0: [151 143 142 159 238 119  77 111 146 113 140 181 149 126 105  87 136 118 190 134 121 160 210  92 135 122 119 128 128 126 185 124]
1: [ 79 160 166 156 191 108 111 104 129 115 106 140 123 130 126 120 136 151 182  96  99 131  96 168 159 131 162 102 136  60 127 103]
2: [146 130  87 142 101 118 135 150 182 124 112 146 158 120 142  92 143 149 144 139 131 127 171 103 128 138 102 134 122 125 146 136]
3: [ 77 173 175 153 196  98 113 114 106 112 133 144 105 108  96 125  93 130 160 113  60 111  69 184 176 118 164  95 172  71 149  86]
4: [162 231  27 134 166 176 131 187 121 119  92 149 145 162  99 127 160 120 137 131 104 128 159  87 135 187 102 149 197 135 146 160]
5: [105  85 150  97  86 137 161 109  80 150 170 113  79 106  89 137  54 119  88 197 118 128 124 142 154 142 147 134 181 143 189 139]
6: [142 160 147 143 129 101 164 144 166 141 133  83 129  49 143 140 154 125 144 117  90 118  89 134 200 131 118  97 130 199 121 107]
7: [110  82  99 137 113 100 112 126  67 185 179  33 104 121 170  95 146  50  49 133 136 137 208 111  53 168 127  76  34 167 112 136]
8: [149 147 137 135 219 110  93 108 134 161 147 140 166 102 108  67 137 129 163 169 102 167 208 113 108 130 144 110 150 118 176  90]
9: [108 136 157 143  65 132 185 115 173 167 112  82 132 129 172 118 215 140 144  89 146 148  98 130 180  96  83 115  90 125 114 136]
10: [ 84 127 178 119 117 114 126 118 164 132 107 136 138 172 163 101 168 173 146  81 154 125 102 128 143 135 113 111 100  48 106 138]
11: [133  85 122 103  92 142  87 145  99 105 131  83 147 167 155 109  98  84  55 123 152  66 130  84  73 161 116 147  91 224  72 131]
12: [105 165 129 112 206 166 121  93 148 159 132 153 118 120 100 165 116 157 130  89 143 111 108 150 177 119 128  99 162 160  82 106]
13: [ 78 162 138 150 217 139  99 119 101 103 102 143 103 161 108 144 167 101 189 158 103 135  94 154 171 153 149 107 160 114 147 155]
14: [ 31  88 135 115 153 139 117 114 137  84  99 212 109 142 121  95 111 128 153  92 123  98 142 131 159 143 129 140 137  90 112 148]
15: [193 113  83 114  36 150 169 147 139 111  95 113 166 131 170 106  64 137 138 149 168 111 129 104  86 127 112 220 160 108 105 164]
16: [148 180 104 107 178 148 132 154 152 122 121 136 148 177  89 119 137 142 138 104 135 160 115 118 131 127 106 131 159 102 142 141]
17: [141  87 162 122  98 100 105 110 182 130  98 173 151 221 161 107  97 167 153  97 187 103 139 116 130 122 104 146 121  76  69 122]
18: [136 171  77 162  74 123 156 128 162 139  89 178 151 116 170  96 162 139 150 141 116 126 193  99 150 161  57 131 145 103 129 149]
19: [148 135 114 126 124 129 128 146 107 149 160 119 130 104  69 127 114 120 117 191 119 171 143 139 101  84 139 155 155 132 191 101]
20: [155 120  86 134  65 132 131 135 114 130 124  88 149 109 164 128 137 116 109 171 138 114 141  86  84 139 109 147 111 181  96 122]
21: [138  76 148  99 123 139 119 162 167  76 132 115 102 136 148 127 119 133 105 106  98 134  70 113 107 116 130 126  59 154  89 138]
22: [ 71 153 173 147 144  98  85 117 156 114 112 162 127  72 120 132  83 149 159  99  42  89  73 157 189 109 161  54 134 117  94  66]
23: [144  57 111  86  73 146 118 155 131 103 144 102 143 114 141 106 100 104  69 146 142 105 126 102  76 127 142 151  84 209  94 123]
24: [110 111 154 128 128 101 137 144  71 100 163 136  72 115 106 124  75  98 121 169  96 107 127 137 144 140 153 134 164 146 212 139]
25: [172 107 142 138  99 119  95 142 139 120 109 138 169 199 147 117  81 151 113 118 159 107 136 102  74 124 136 167 128 110  89 107]
26: [143 118 133 117  75 119 146 148  92 162 153 106 101 118  82 127  87 127 112 191 121 146 122 145 115 104 141 169 187 138 213 121]
27: [154  86 122 121  85 113 104 158 163  94  84 136 153 126 182 111  69 127 135 124 128  92 121  68 120 124 117 146 112 181  71 132]
28: [108 164  77  83 151 175 149 114  98 150 122  95  72  74 116 167 198 139 157 180 163  92 101 148 153 118 141 140 185 199 132 155]

[153 106 130 161 218 139  75 131 146 105 154 220 158 129  63  97 114 113 179 118 113 170 188  96 160 105 106 131 150 161 178 144] 0 8 16
[153 130 124 121 135 142 110 149 123  92 133  99 122 155 146 132 153 108 112 113  91 125  84 109  99 134 111 112  89 179 110 146] 21 20 23
[142 112 165 146 100  95 122 136  67  92 171  76 102 151 158 159 171  62  41 122  69 129 111 132  81 165 141  79  22 178 123 113] 7 21 11
[ 79 118 107  83 176 184 108 128 106 111  95 163 109 168 101 138  97 125 119  84 148  91 139 120 139 168 152 160 177 148  96 160] 14 12 16
[ 34  82 144 116 140 128 116 112 143  95 105 206 110 141 116  97 110 139 143  96 148 104 147 133 159 135 126 129 139  73 113 142] 14 10 1
[184 165 102 113  99 135 194 103 143 154 153 106 138  52 123 145 145 149 132 171 106 164  67 182 126 102 165 134 172 124 141 117] 19 26 6
[148 156  98 141  81 131 164 132 174 179 109 116 165 106 169 115 126 172 136 121 209 107 195 120  92 107 116 158 103  60 136 146] 2 18 15
[135 155 157 141 139 137 106 121 180 143 129 165 182 171  99 148 116 181 125  89 215 104 168 114  97  53 118 131  70   0  99  82] 17 10 25
[175 144  78  65 156 157 163 155  69 129 131 101 102 133  86 129 112 130 121 177  89 188 110 174  99 157 158 146 211  88 138 131] 19 26 16
[138 111 113 100  95 125 101 118  60 130 184  46 104  95 133 255 210 112  51 222 127 129  93 140  56  88 160 103  72 183 126 100] 20 23 19
[ 99 122 154 159 178 148  91  87 190 118 117 255 223 128  77 107 129 129 197  88 140 147 194  92 193  95  74 122 157 125 140 161] 0 14 2
[ 95 123 145 158 151 139 105  96 187 131 109 255 152 126  94 105 132 143 194  82 167 128 197 101 172  95  85 128 180  89 146 159] 14 0 2
[ 86 153 177 143 208 101  97 109 144 120 127 147 122  66 121 138  96 132 152  95  46  89  85 155 180 116 142  63 145 131  98  81] 22 3 1
[ 94 148 166 138 192 108 122 104 130 116 137 129 113  62 125 151 101 130 143 104  54  96  89 150 178 112 127  81 146 151 116  99] 22 3 6
[160 136 129 141 115 125 115 131 130 133 106 129 149 189 155 138 100 146 115 115 158 116 156 111  89 144 131 136 111  75 103 117] 25 17 2
[138 157 159 133 118 125 120 127 194 162 129 159 178 175 128 142 112 202 121  89 236 103 175 116  89  53 118 132  68   9 109  94] 17 10 25
[119 146 132 149  84 147 145 129 167 201  95 153 159  99 138 137 119 172 112  92 226 122 208 114 103  77  99 143  97  38 129 135] 2 10 17
[ 70 158 155 155 197 116 108 112 113 104 105 142 114 143 118 122 137 130 185  90  99 132  98 159 163 137 156 113 152  83 135 129] 1 13 3
[196 166  82 176  39 126 188 131  82 140 113 107 119  73 163 170 154 119 138 173 106 181 143 140 107 138 128 143 132  95 161 129] 20 19 2
